The table:
[ 25.  67.  -7.   2. -30. -23. -40. -42.  -3.  13.  14.  54. -25.   9.  20.  25.]
[  7.  19.  -7.  -9.  -5. -11. -28. -18.   1.  -7.  11.  18. -11.   6.  13.   0.]
[-25. -20. -49. -50. -56. -49. -57. -63. -41. -24. -33. -14. -41. -38. -30. -26.]
[-25.   1. -30. -27. -59. -51. -58. -47. -40. -21. -23.  -6. -52. -23. -27. -31.]
[ 17.  27. -12.  29.   6.   7.  11.  -8. -38.  15.  -5.  -6. -10. -16. -40. -22.]
[ 83. 100.  53.  88.  72.  71.  54.  61.  19.  78.  63.  54.  59.  55.  21.  75.]
[-12.  32. -39. -25. -54. -54. -64. -62. -10.  -3. -23.  15. -53. -16.   2. -14.]
[55. 45. 24. 46. 28. 31. 35. 19.  7. 40. 35. 35. 26. 27. 14. 39.]
[  0.  27.  -1. -13. -32. -25. -42. -38. -19.  18.  11.  23. -13.   2.   5.   7.]
[-54. -22. -71. -64. -75. -65. -94. -82. -63. -32. -37. -25. -72. -36. -42. -45.]
[ 45.  44. -31.  45.  -7.  31.  -5. -14. -54.  27.   4.   2.  -9. -37. -62.  -9.]
[ 30.  79. -22.  -2. -19. -17. -45. -56.   8.  43.  32.  73.  -8.  43.  44.  21.]
[ 70. 121.  19.  41.  10.  12.  -8. -18.  43.  64.  71. 101.  19.  67.  71.  48.]
[-22. -14. -51. -26. -43. -25. -32. -44. -48. -27. -29. -48. -28. -33. -69. -32.]
[-12.   3. -19. -11. -24.  -8.  -4. -19. -24.  -6. -12.  -4. -20.  -5.   4.  -1.]
[ -5.  18. -33.   4. -17. -15. -24. -24. -37. -24. -23. -21. -27. -39. -60. -26.]
[-41. -31. -75. -65. -81. -80. -91. -89. -73. -46. -51. -41. -84. -48. -44. -48.]
[ 42.  87.  29.  24.  11.   8.  -5. -13.  33.  60.  38.  70. -13.  48.  43.  43.]
[  9.  41.  -5.  -4. -27.  -7. -36. -29.  -7.  14.  19.  30. -30.   9.  16.  11.]
[ 18.  12. -11.  17.  -7.   6.  -7. -25. -46.  -5. -11. -10. -17. -32. -43.  -9.]
[32. 50. 35. 24.  2. 21.  9. 12. 35. 34. 47. 43. 36. 40. 43. 34.]
[-19. -19. -21. -10. -25. -26. -45. -21. -57. -11. -18. -32. -32. -34. -47. -26.]
[22. 41. 24.  8. 11. -1. -3.  4. 26. 22. 20. 44.  6. 30. 39. 33.]
[ 13.  45. -29.  -6. -36. -36. -61. -74.  -7.  25.  11.  49. -34.  14.  14.   2.]
[-30.  13. -50. -31. -55. -50. -75. -69. -44. -11. -18.   2. -46.  -8. -11. -14.]
[-36.  25. -52. -34. -87. -75. -92. -91. -70. -26. -20.  12. -74. -24.  -6. -20.]
[-10.  24. -23. -30. -43. -47. -65. -65. -34. -15. -12.   7. -37.  -9.  -9. -14.]
[  2.  41. -26. -13. -53. -43. -65. -54. -20.   7.   1.  33. -45.  10.  13.  -2.]
[ 69. 108.  67.  44.  35.  42.  20.  25.  55.  65.  75.  89.  42.  85.  63.  51.]
[ -56.  -58.  -72.  -56.  -61.  -60.  -73.  -69.  -97.  -51.  -65.  -67.  -65.  -90. -102.  -76.]
[25. 42. 32. 16. 23.  4. -3. 13. 14. 33. 27. 15. 10. 23. 37. 18.]
[ 35.  68.  -6.   7. -18.  -6.  -3. -22.  14.  37.  34.  43. -16.  16.  31.  19.]
[ 93.  93.  61. 100.  69.  84.  53.  55.  26.  74.  74.  62.  58.  50.  40.  60.]
[21. 32. 13. 10. 21.  7.  3. -6.  5. 26. 25. 14.  1. 15. 29. 15.]
[  2.   0. -45.  -8. -34. -20. -43. -44. -88. -21. -31. -37. -29. -61. -70. -39.]
The rows of a group are copies of one hidden pattern, each stretched or squeezed, then raised or lowered. There are 2 groups.
More rows, each followed by its group:
[  3.  53. -10.   2. -45. -32. -48. -52.  -7.  17.   0.  22. -23.  11.  21.  -8.] SF
[ 30.  79.   7.   9. -30.  -9. -34. -25.   3.  43.  28.  60. -13.  30.  43.  22.] SF
[ 14.  44. -36.   9. -24.   4. -33. -23. -64.  -3. -10. -31. -26. -52. -82. -15.] HQ
[ 21.  31.  -4.   0. -16. -11. -20. -27.  -2.  12.  11.  15. -28.  11.  -7.   4.] SF
[-31. -32. -48. -37. -33. -49. -55. -50. -35. -26. -30. -22. -42. -32. -34. -29.] SF
[ 42.  93.  12.  25.  -2.   1. -20. -23.  28.  48.  46.  60.  -2.  39.  54.  45.] SF
[20. 24. 17. 13.  5.  7. -5. -1. 20. 10. 17. 28. -6. 28. 20.  9.] SF
[ -20.   45.  -70.  -59. -112.  -94. -127. -127.  -62.   -2.  -10.    6. -108.  -28.  -14.  -45.] SF
[ 93. 109.  38. 102.  30.  68.  16.  32. -30.  67.  48.  36.  28.  -7. -58.  31.] HQ
[ 26.  14. -20.  26. -14.  -5. -19. -28. -65.  -8. -16. -17. -18. -50. -51. -14.] HQ
[ 12.  89. -20. -12. -48. -27. -65. -72.  -9.  26.  19.  46. -40.  14.  42.  18.] SF
[-45. -22. -51. -41. -55. -62. -79. -55. -52. -47. -36. -21. -62. -32. -33. -56.] SF
[  7.  42. -13.  -6. -34. -29. -45. -46.   1.  10.   2.  30. -30.   7.  12.  -3.] SF
[ -9. -18. -28. -22. -21. -32. -20. -18. -28. -24. -31. -29. -34. -37. -44. -18.] HQ
[ 15.  15. -18.  21.  -6.  12. -24. -25. -50.   4.  -4. -12. -11. -28. -55.  -7.] HQ
[  3.  48.  -1.  11. -11.  -7. -12.  -8.   5.  22.  18.  15.  -7.  14.  13.  18.] SF
[ -6.  22. -27. -29. -47. -59. -76. -68. -28.  -3. -15.  16. -54. -16.   4. -13.] SF
[ -7.   0. -58. -13. -33. -15. -41. -43. -66. -23. -34. -27. -33. -44. -84. -37.] HQ
[-34. -10. -46. -40. -59. -70. -76. -69. -44. -41. -38. -33. -77. -35. -17. -49.] SF
[ 41. 103.  -6.  20. -34. -11. -47. -39.  23.  68.  47.  91. -14.  61.  67.  35.] SF
